rotation steps, each row followed by its count of steps
The counts run from 0 to 336.
[186 168 141 104  88 135 163 156 154 132 160 135 157 109 144 108 148 106
 137 132 170 122 178 135 129 114 165 102 111 134 106 107 148 108 163 129] -> 25
[125 167 115 122 145  98 136 126 119 137 148 157  80 178 143  92 169 153
 140 111 134 131  76 124 112 139 114 101  91 182 120 101 149 117 130  92] -> 241
[151 124 145  86 120 134 131 104 136 131  91 122 170 118 124 131 128  86
  84 140 118 133 133  80  83 172 174  92 140  81 110 153 124 135 159 151] -> 13
[118  92 142 120 126 147  85 120 123 145 131 112 132  85 146 163 116  84
  96 171 150 163 151 123  93  95 160 152 163  80 145 152 109 112 106 151] -> 138
[167 100 131 115 108 127 182 139 112  96  97 116 146 124 141 135 137 134
  76 150 120 135  87 105 114 142 174 101 106 163 114 156 152 123 182 146] -> 143
[149 181 122  87 131  99 123 105 153 164  97 146 147 160 134  82 144 104
 129 122 132 105 131  99  91 180 132  76 101 107 117 119 120 140 156 122] -> 164
[133 104 125 117 160 133 142 151 136 127 181 151 129 146  88 151 134 140
 115 123 165 198  93 115 125 103 168  87 129 111 111 144 169  89 130 158] -> 324
[141  83 119 148  83 155 137 144 121 165 115  94 121 101 178 176 127 128
  95 183 135 154 137 139 101  81 153 168 124 126 153 150 104 111 124 131] -> 212
[120 158 110 152 173 119  90 112 127 163 142 159  64 146 150 110 174 146
 118 132 148 158  94 140 109  93 103 136 123 155 120 116 127 108  82 102] -> 114
[ 73  68 131 126 155 107  84 119  98 138 120 131  96 151 147 152 121 146
 112 147 132 154  75 123  98 142 124 122 110 122 178 140 111 115 115 153] -> 255
[213 176 117 126 109 151 159 128 161 149  91 134 146 110 152 128 149  98
 107 154 134 158 160 122 132 102 156 148 133 109  75 123 132 134 144 131] -> 153
[ 95 143 134 124 139 134  77 111 132 128 177 173  75 100 154 150 168 128
 163 131 139 176 102 120 104 102 128 136 128 131 138 110 119 110  91 112] -> 189
[132 169 110 142 129 113 116 137 115 165  87 117  80 154 190 104 134 130
 132 148 139 133 127 165 140 105  92 182 109 157 131  96 117 126 104 113] -> 169
[168 144 126 105  91 156 170 129 168 123 120 148 143 100 156 172 146 111
 144 142 120 193 124 101 128 122 177 138 126 103  92 112 138 127 153 131] -> 78
[160 121 100 155 169 106 126 131 156 172 124 163 138 162 114 136 143 159
 107 140 183 157 103 126 131 107 122  81  86 104 127 132 134 110 147 176] -> 46
[107 118 162 112 156 134  94 162  94 103 165 119 112 106 136 125 113  88
 123 131 170 190 151 152 150  96 144 154 161 110 131 117 153  87  89 158] -> 192
[ 84  72 126 127 131 137  99 144 131 145 163 130 112 128 134 185 111 126
 134 156 153 202 110 125 109  99 148 142 135  86 160 133 113  94 100 150] -> 63
[181 154 102 147 156 108  96 110 146 174 138 173 126 120 141 112 169 137
 114 150 192 125 142 140 108  80 117  94  95 122 131 124 114 122 138 146] -> 305
[121 129 152 113 120  88 101 160  92 150 125  96 133 139 159  76 100 105
 120 144 178  87 175 169 122 127 125 127 105 136 176 116 124 100 130 148] -> 234
[179 150 137 132 112 151 145 130 114  99 150 124 112  81 154 130 169 107
  84 153 129 149 141 129 122  80 171 144 142 174  93 138 157 115 129 106] -> 209
[146 143 123 128 162 106 142 115 130  96 103 180  92 146 149 137 158 152
 144 115 116 187  57 120 147 135 122 127  98 147 106  96 146 135 141 143] -> 186
[121 110 119 148 183 132  93 136 126 155 108 138  98 137 143 158 121 124
 111 152 145 204 112 146 144  88 119 173 142  93 120 119 127 107  82 158] -> 321
[133 122 152 114  86 137 121 151  94 133 148  77 133  91 158 118 125  92
  88 159 155 105 179 145  92  95 163 140 140 147 143 151 120 102 122 124] -> 83
[107 119 139 132 150 121 123 181 110 143 158 126  94 164 141 137 108 136
 153 125 172 182 120 162 162  94 121 162 127 138 142 100 158  80  90 148] -> 117
[122 170 142  96 172  97  94  93 132 110 138 184 104 143 127  92 172 119
 153 100 135 154  85 102 106 161 124  83 113 131 112 107 143 126 124 125] -> 315
[105  81 139 122 126 117 130 120  85  95 157 131 101 121 129 141 155 143
  85 140 122 134  68 107  76 132 164  85 118 174 145 165 139 105 143 121] -> 199
[177 128 129 145  96 151 149 139 109 110 138 113 114  72 174 148 159 116
  88 170 136 146 136 142 120  67 160 164 128 175 120 139 134 116 137 117] -> 210
[127 106 114 138 181 144 114 143 138 167 129 139 113 151 117 159 117 133
 110 139 148 215 105 127 137  97 133 146 148  83 114 133 141  95  88 160] -> 322
[144 184 125 135 132 108 116 132  99 144  94 120  78 145 189  78 154 120
 119 139 135 108 127 165 126 113 101 165 101 187 130 101 129 126 112 100] -> 168
[ 84 105 151 112 139  76  99 145  76  96 160 140  97 140 156 110 132 148
 146 123 163 123  92 141 118 144 122 100  83 168 179 111 136 104 134 139] -> 50
[157 141 130 149 159 128 128 131 106  87 148 158  75 106 149 129 178 139
 112 132 140 180  90 134 144  79 134 146 127 177 100 122 162 110 113 121] -> 59
